A state moves one step at a time under one of 6 hidden systems, and each row is a state written as 18 numbers. Each run below is a few steps of one system.
visag, run 1 (9 x 18):
[[ 10   5   3  -1  -3  22   0  15  11   4  11  10  -5   8  -4 -13 -10   2]
 [-13   5 -12  -2  -7  -1  11  -2  -5   5 -10 -13   5  -9  12   5  14  15]
 [ 11   1   2   8 -11  -7  -9   5  -3 -22  11   1  10  16  -1   2  -5  -9]
 [ 11   6   4  -7   1  20  -4  -7 -10  10  -2   6  -6  -6  -9   5   5  15]
 [  0  -2  -8 -19  -2 -21  -3  -1   0  -9  -1 -11  -5  -1   6   7   3  -2]
 [  6  -3  13   9   7   1  -5  -1   2   0  -4   9   2  -5 -14  17 -14 -11]
 [ -4  -6   0  -9  10 -10   3  -7  -3  13  -2   9 -12  -6  -8 -14   4   8]
 [-10  -3  -4   3   3  -3  -3   0  18   5  -5  -9  -1  -1   8  -4 -11 -19]
 [-11  -6  11  18   9   6  14   7  -3   4   4   7   4   5  -4  -5   3   4]]
Tiral, run 2:
[[  6  -6   1  18   0  -6  -6  -2  -5  -3  -4   4   8  -4   1   4 -12 -13]
 [  7  -2   2  -6  -6   4   1  14  -7   5  14   7  -8   8   3  -9   2   5]
 [ -1   2   3   0   3  -4  -9  -5  13 -12  -3  -6  -5  11  -2  11   6   4]
 [  1  -3   9  12   6   3   3   1   0   0   1  11   7  -2 -12   0 -12  -9]
 [ -1   0  -6   1  -5  -2   2  14   8   3   2   6  -8   3   4 -10  -1  14]
 [ -5   4   3   7  -3   1 -11 -15   8   1  -5  -2   1  10  -6  -1   5   2]
 [ 11   4  -4   1  -3   1   1  -4  -2  -5  -2  11   7  -8 -10  -9 -11   0]
 [  0   6  -9   2 -15   7   1   9   2   1   2  -5   5   5  10  -2   2   7]
 [  3   0   1   5 -10 -11  -9 -10  -7  -7   1  -2   9   8  -3   5   5  -3]]
tuf, run 3 (9 x 18):
[[-10   5   0   0   5   7  10  -2  20   8  -4  10  -2  -2 -16 -16  -5   8]
 [  1  10  -6  11  -1  27  -2  -3  10   0  -7  -5  11  -3   3  -5  -8  -6]
 [  3  13   3  -1 -14   6 -12 -16  13  -8  -3   4  10  10 -21   3   1   4]
 [ 25   8  -7  -1 -11   9 -15  -6 -13 -13  -2   1  10  -4   0  10  -6   0]
 [  7  -1   2 -10 -16 -20 -15 -10 -14 -10   4  -8   4   8  -2  20  10  -2]
 [ 16 -13   1  -9   7 -22  -4   4 -26  -9   5   5  -9  -7   4  11  -1   0]
 [-14 -17   4 -10   7 -22  12   9 -18  11   8 -10  -9  -2  14   8   9  -8]
 [-15 -16   2  -1  26 -16  19  11   1  10  -2   7 -16 -10   4 -14  -3   1]
 [-27  -6   5   8  17  16  24  11  12  21   0  -4  -2  -4   6 -15  -4  -9]]
Vezi, run 4:
[[-12 -10  16   6  12   5 -14  -1  12  11   7  -6 -21  28   7   2  14   0]
 [ 17   4 -14   1   3 -13   6   7 -12 -23 -12   9   4 -22   1   9 -11  13]
 [-20  -5  11  -5   1   9  14  14  13  14  15  -8  -1  13   2  -6  -3 -20]
 [  1   0 -11  18   4 -16 -11 -13   2   0 -21  10  -3 -10   1  -4   2  20]
 [ -1   4   8   2   4  21  11   2  -2 -14   7  -8  16   5  -6   6  -8 -21]
 [ -1   7  -4  -7  -6  -1  -7  -3  20  12  -6  11 -14   2 -12 -11   2  23]
 [  7   4 -14   4 -13   5  -3  -6 -15 -10   0 -13  19  -2  13  -3  -2 -14]
 [  3  -1  15  -4  -4  -1  -7   2   3   0  14  12  -9  20 -18  -3   8   9]
 [ 16  -1 -17 -10   6   1  -1   0 -14  -2  -2  -3  -4 -14  15 -10  -5  -2]]
visag, run 5 (9 x 18):
[[  8  -8   5  -4  -5  -7  -5  16 -11  10   4  -5  -5  -7  12  28  -9 -11]
 [  9 -10   3  -3   4 -14   7  -1 -28   8   2  13   4 -18  -9   1  -9 -11]
 [  2 -10  -1  -6  -7 -10 -11   1  -3  31   4   1 -10  -5   4  -7 -11 -19]
 [ -7 -17   2  11  14   0   9   8 -15  16   1  -6  -2  -9  17  -2  -6 -21]
 [ -5  -8   0   2  -9  -1  19  19 -10  17  16   7   7  -1   4 -19  -8 -14]
 [ -2  -2 -12  15 -17   8   3  12 -14  23   1  -5   8  -7  23 -10  -2  -1]
 [  5  -4  -4   6 -14   7   5   7 -30   0  17 -10  14   9  18  -5   6 -11]
 [ 21   1  -3  -9 -19  14  -1  18 -25   7  16   0   3  -2  12   9  -3   0]
 [ 14  -2  -7 -14 -16  -9  -3   2 -33   6   4  -7   3 -14  10  18   0  -4]]
tuf, run 6 (9 x 18):
[[ -6  10   0  -8   5  16   4 -10  13  -1  -2  -3  -1   7 -10 -12   8  10]
 [  9  10  -7   4  -9  11  -3   4  12 -14  -2   0  13  -1  -2  -2 -14  -7]
 [  5   8   3   7 -19   2 -12  -8  -2  -1  -3   3  10   5 -11  17   4   8]
 [ 23   0  -6  -3  -6  -4 -18 -12 -16  -6   1   3   0   2   1  -1   1   0]
 [  4  -4   2 -17  -5 -15  -7   3  -9  -7   6 -12  -5   2   4  20   4  -6]
 [  1 -12   2   0   7 -24   9  10 -18  -8   5   4  -5  -4   4   5   4   4]
 [-12 -16   3   1   7 -12   9  12  -9  22   5  -1  -9  -4  12  -3   0  -9]
 [-18  -6   3  -1  23   0  15   3  11  11  -5   1 -14  -5   2 -13   3   6]
 [-15   3   1   8  11  20  17   8  17   5   0   0   4   1   0 -18  -9  -8]]
Vuk, run 7:
[[  2   5   2 -11  -7   5  13   5 -10 -12  11   0   8   3  -8   3   5   3]
 [  4   1  -7  -2  -8 -12 -14   1   9  -4  -1  -6  -6   7   8   2  -1   1]
 [  6  -5  12   1   1   7  -2   6  -9   6  11   5  -1   5  -5   5  -4 -10]
 [ -8   2  -2 -12  -8 -11   8   6  12   1   3   0  -1   2  -8  -5  -2   1]
 [ -1   1   2  10  -6  12  -9   0   5  11   2  -2  -3  10   5  -5   3   1]
 [ -3   0  10   2   6  -1   3  -5   6   1  -3  10  -2   1 -18   5   0   6]
 [  6   6  -9  -4   2  10  -2  -1   8  -1  -2   3  -4  -3   0 -16  -4   7]
 [  1   2   4   8   8  10   2   2   2 -13  -2  -2   1   5   1  11   4   7]
 [ 13   1  -6   3  -1  -7  -2   3  -3 -14  -2   9   3  -4  -4  -2  -9   3]]
ratu, run 8 (9 x 18):
[[ -3  -6   5  33  -4 -12 -12  -7   2   6 -11  13   5   1  -7   3  -3   6]
 [  5   6   6  -3   3  24 -12 -16   9   9   4   4  -4  12 -13 -16   2  -3]
 [ 10  12  -9   8  -8  14  -2   7   2  -8  -7   4   0  -2   5   3   5  28]
 [ 10   3  -2  12 -25  -2 -13  -6  -9  -3   6   3  19  10  -5  -1  -3  -9]
 [ 12   1   1 -14 -12   2 -12  -3  -9  19   7  10 -12   3  -7  -7   6  13]
 [  4  -2  -7   7 -14  -2  -9  17  -1  -1  10  -5  -6  18  22  -6   7   8]
 [  5  -2   6   1 -17  -7  -2  20   9  10  13  12  -1   8  -8  -3 -15  -8]
 [ -6  -6  -3  11   0   3   6  11   0  24   3  12  -7  -1   6 -25  -1   5]
 [-16   4   2  18  -7   5  -6   6  29  13  -6   1  -3  11   1  -3  -3   3]]
Vezi, run 9 (9 x 18):
[[-12  14   3  -1  -7   8   8 -14   8 -14  -5  -5  18   4 -19   5   8   5]
 [ 12  11  -2  -6 -18  17 -17 -11   7  15   0   6   3   1 -13  -7  -8  -2]
 [  8   8  -6 -12 -17  10  -8 -10 -16  -4   9 -11   4  13   5  -2  20  11]
 [ 21  -5   4 -19 -13 -14 -14   1 -18  -1  17   7  -6   8  -8   0  -1  -5]
 [  9 -14   0 -11  10  -3   0  12 -23   9  14  -3 -19   2  19  -2   9   2]
 [ -3 -18   4  -6  14 -34   6  12  -9  -7   1   0 -13  -4   7  12  -2  -5]
 [-11 -15   9  14  23  -5  16  21   2  11  -6   4  -8 -15  10  11 -14  -9]
 [-28  -2   2  15  20  -8  20  -1  20   0 -22  -3   4 -16  -4   7  -4   3]
 [-14  12   1  21  -2  15   3  -8  26   6 -22  -1  18 -12 -12  12 -16  -8]]
ratu, run 10, 9 rows:
[[  6   4   4   9 -19   1  -3  10 -10  -5   4   4   7   7  -1  18   5  12]
 [ 12  -3  -5  -6 -12 -12 -11  -6  -8   3  10   8   0   8  -5 -19  -3  -7]
 [  1   0  -1  -7 -11   7  -2  15   0  19   8  -4 -13   5  12   2   5   9]
 [ -3  -6   2  16  -7 -15  -1  17   9  -4   7   8  -1  12   3  -5  -5   0]
 [ -2  -2   2   3  -1   9   2   7  10  21   3   9  -3  -4  -5 -15 -13 -11]
 [-13   1   2  18   3   6   5   2  12  10  -9   5  -3   0   1  -6   4  18]
 [  1   5   1  20  -1  10 -13 -10  17  -3  -8   4   8   6  -8  -3  -9  -6]
 [ 10  10   2   4  -1  24  -3 -11  -4   1  -4  10   4  -2 -14  -5   2  15]
 [  9  11 -11   6 -18   5 -13 -11  -6  -8  -4  -3   9   7   3  -2  10  15]]
Tiral, run 11 (9 x 18):
[[ -2  -6 -17  24  -4  -5   5   0  -4   7  -7   5  17 -14  11 -26 -17 -19]
 [ 11   4  -7 -18 -25   1 -15   2 -15  21  11   1 -11   5   5  -4  13  17]
 [  8   8  -3  -5   7   6  -8 -19  -6 -35  -5 -16  11   8   1  11   9  -4]
 [  7  -4   7   2 -12  -1   8  21  -8   1  11   4  13  -7  -2  14 -22 -25]
 [ -3 -10   3   7   3 -11   2  20 -10  -2   9  -3 -14  12  20   6  15  17]
 [ -3  -9  17  -3  19  -6 -14 -13  14  -4   4  -3 -12  18 -10   2   0 -18]
 [  5   1  10   1  16  10  11  13  10   1  -4  19  -9 -13 -18   4 -14  11]
 [-27   4  -4   8  -1   4  13   4  24   8  -5  -2  -1   7   2 -16   8  12]
 [ -2   1  -6   7  -6 -12 -13 -27   7  15 -17  11   3  -9 -15 -11  -4   4]]
Vuk, run 12, 9 rows:
[[ -3  -2  17  -9  17  -1  20   6   8  -8  10  22  -4   1 -32 -12  -8   0]
 [  2  18 -20  -4 -12  20  -3   6  29  -7  -5  -8   2   4  10 -14  -5  11]
 [ 11   0  18  23   6  11  -9   2  -7 -17   3  10  -2  16  -5  19  10  19]
 [ 23   5  -6 -18   3  -9  -5  -3   6 -22   1  15   0  -7 -20  -9 -19  -4]
 [ 11   6  -4 -16  -2  21   0  22   5 -13  14 -15  -9  12  19   8   1   1]
 [  2  -5  12  15 -11 -20  -5  16   4 -18  11   8   5  21  -6  15  -6  -6]
 [ 16   8   0 -22 -27   4 -11   5   2  12  14   8   0   4 -15  -2 -12  -7]
 [ -9  -2  14 -14   0   2  -5  10  20   6  15  -4 -20  26  -3   3  11   6]
 [ -4  -1  12  21  -4   6  -6   8  25  10   3  17   0  12 -16 -10 -15  -6]]

Name the system that made each run.
run 13, 2 rows:
[[ 19   1  -8 -39  -5 -14  -9  12   0 -16  14  -6 -17   6   6   4   0   0]
 [  0 -13  -3  -5  -6 -12  18  33 -25   1  19  -5   1  -3  23   6  -3 -10]]
 => ratu
run 14, 2 rows:
[[-10 -15   9   3  14  -6 -13  -4   1  16  -4 -18 -13   3  17  22   1 -20]
 [  2 -11  17 -15  28  -3  15  -1 -15   4   7  14 -14  -9 -17   1   0   0]]
 => Tiral
run 15 (2 x 18):
[[-13 -12   5  -6  17  11  12  -1 -15  24   8 -10 -10   0  14 -12  12 -10]
 [-15   2  -1  -2   6 -17   5  12  33 -15  -9  -6  -9   3   0  12  -2   8]]
 => ratu
run 16, 2 rows:
[[  3  -7   9   6   7 -13  -7   1   3  -7  -5   0   0  -3  -5  24 -12 -14]
 [  7   0  -7 -15 -12  -2  10  14 -12   5  14   4   3  -3   2 -15  -5  -3]]
 => Vuk
run 17:
[[ -3  -4  -4  14  16   1  -6  -7   2 -11  -1   0 -11  15  12 -22  17  19]
 [ 17  -1  -6   1   3  -9  -1   9   5 -32   4   5   8   3  -2  -5 -19 -15]]
 => Vezi
run 18 (2 x 18):
[[  4   7   8   3  -9  30 -16   0   5  10   4 -11  -4  17   6  16   9   4]
 [  2  -8  15   6  10 -20   0   4   8  -7   3  23 -10   6 -23  -2  -4   8]]
 => Vuk
run 19, 2 rows:
[[  6 -17   6  26   7 -11  -7   2 -17   4   5  14  -1   6   4  -9  -4  -7]
 [-12   8   1 -19  -6  13   4   0  22  15   5  -4  -7   9  -8 -14   1  -1]]
 => ratu
run 20, 2 rows:
[[ -7   9  -6  10  -6   6  -5  -6  23  -3 -17  -8  11  -7  -1  11 -12  -7]
 [  1  -3  -1  11 -14  -3  10   1 -22  12   5  13  14  -5  -6 -11   2   5]]
 => Tiral
run 21, 2 rows:
[[  9  10  -2  -9   4  20  17  11  -4 -14  -1   0   7 -14  -4  10  -8   6]
 [ -6   0  -8   5 -11 -18   6 -12 -17  -5  -6  -3  18  -9  -2   0   4  -1]]
 => ratu
run 22, 2 rows:
[[ -2  -3  -4   3 -11  -5 -12  -6  -5   1   3 -17   5  10  14   5   4 -16]
 [ 18  -7   9  -5   3  -5  -4   2 -20  -6   8   8  -2  -2  -7  12  -4  -5]]
 => Tiral
run 23, 2 rows:
[[  1  -6   7  28   7 -10  -6 -16  -7  -9 -10  13  11   0 -12   1  -2   1]
 [  4   2   2 -14   7  12  -7 -10   9   8   8   4 -13  11  -7 -25   5   1]]
 => visag
run 24 (2 x 18):
[[  6   6   1   9 -11  -1 -18   5  17 -17   6   0  -6  27   4   2   8  15]
 [ 23   2   1   0 -15   6 -12  20  -5  -5  16   8  -7  14   6   4  -1  11]]
 => tuf
run 25:
[[  7   3  -9  -1   2  -5  -2  12  15 -16   1   4  -8   6   5 -11  -8   6]
 [ -3  -2  -9  13  -5  -2   6  13   4  -8   6   2   7   7  11 -20  -4  -3]]
 => Vezi
run 26, 2 rows:
[[-14   1  -6  -4 -10   7   3  -7   5  42 -10  -1   2 -17  -2 -10  -9  -9]
 [ -7   4   6  11  -4   2 -11 -27  -9  -3 -11 -12  11   7  -6  22  18   5]]
 => Vezi
run 27:
[[ -9  -4  -6 -23  10 -15  13  -2   4   4   5   4 -13  -3  -6 -28   5   7]
 [-11  -3  -3  11  13  10  14  19  15   2  -7  -8   0 -11  17   7 -16 -11]]
 => tuf
run 28, 2 rows:
[[ 10   3   0   3  -2  -1 -13 -13 -10  -7  -9  -1   0  -2  -2  17   7  12]
 [ 13   2   1 -13  -7   2  -8  -7 -14 -13  12  -5   3  12  -3  -1   6  -6]]
 => ratu
run 29:
[[  4   5  -5   3 -24 -12   0   7   0   7  -5  13  10 -12 -12  10 -12   6]
 [-10  -1   6   0   1  20   6 -11 -14  18   6  -7   6   4  -1 -10  10  -8]]
 => Vezi
run 30, 2 rows:
[[ 14  14  -7   3  -4   8 -11 -10  11  -7 -14  12   1  -6 -13  -2  -5  21]
 [ 12   7  -3  15 -15  20 -11 -11 -20  -1   3  -3  15   7   5   1   7   2]]
 => ratu
run 31, 2 rows:
[[ -5   5  -8   2  -7   4  19  -3 -13   7  -6   9  16 -19 -10 -12  -3   7]
 [ -4   5 -12  -7   4   1  -7 -19  -2  -5 -11 -15  -3  -1  10  -1  17  13]]
 => Vuk
run 32, 2 rows:
[[  2  -3 -12  12 -13  -3  -2  14  -8   3   0 -13   7  -2  28   5  -3  -7]
 [ -5  -8  14   2   6 -16  -8  -2   8   6   2  12 -17  12 -14   2   8  12]]
 => tuf
run 33, 2 rows:
[[ 16  -6  -4 -16  11 -11 -15 -14   2   2   4   6  -8  -5  -9 -20 -19 -28]
 [-21 -12  15   2  14   4   6   6   7  34  -5  -4 -15  -5   2  13  -1  -9]]
 => visag
run 34:
[[  3   4 -13   6  -3  -5  -5 -12   0  -7 -13   1   7  -7   0  -7  -1   6]
 [  7   5  -5  -4 -16  12  -2  -2  -9   6   6  -2  10   0   1  -7  -3  -7]]
 => Tiral
run 35 (2 x 18):
[[ 16   3  -3  14 -13 -10 -12  25  14 -19   2  11  -1   7   4  12 -17   6]
 [ -2  -5  18  29  -4   9  -6   7   1  -3  16   9   3  31  -3  -6   9   3]]
 => Tiral
run 36, 2 rows:
[[ -8   8  -5 -18 -28 -16  -7   8  26   9   7  -2  -4  12 -10  -5  -3   0]
 [ 17   1  -2  24  11  12  -8  10  -5 -15 -10   7  -4  -4  14  12  -2  21]]
 => tuf
run 37 (2 x 18):
[[ -4  -9   9 -13  16  -7   6   3  -6   4   1  -1 -14  -5  -2  11   3   0]
 [ -9  -4  -8   5  -3  -4   8   6   4   3   2  -3   8  -1   8 -17  -7 -15]]
 => Vuk
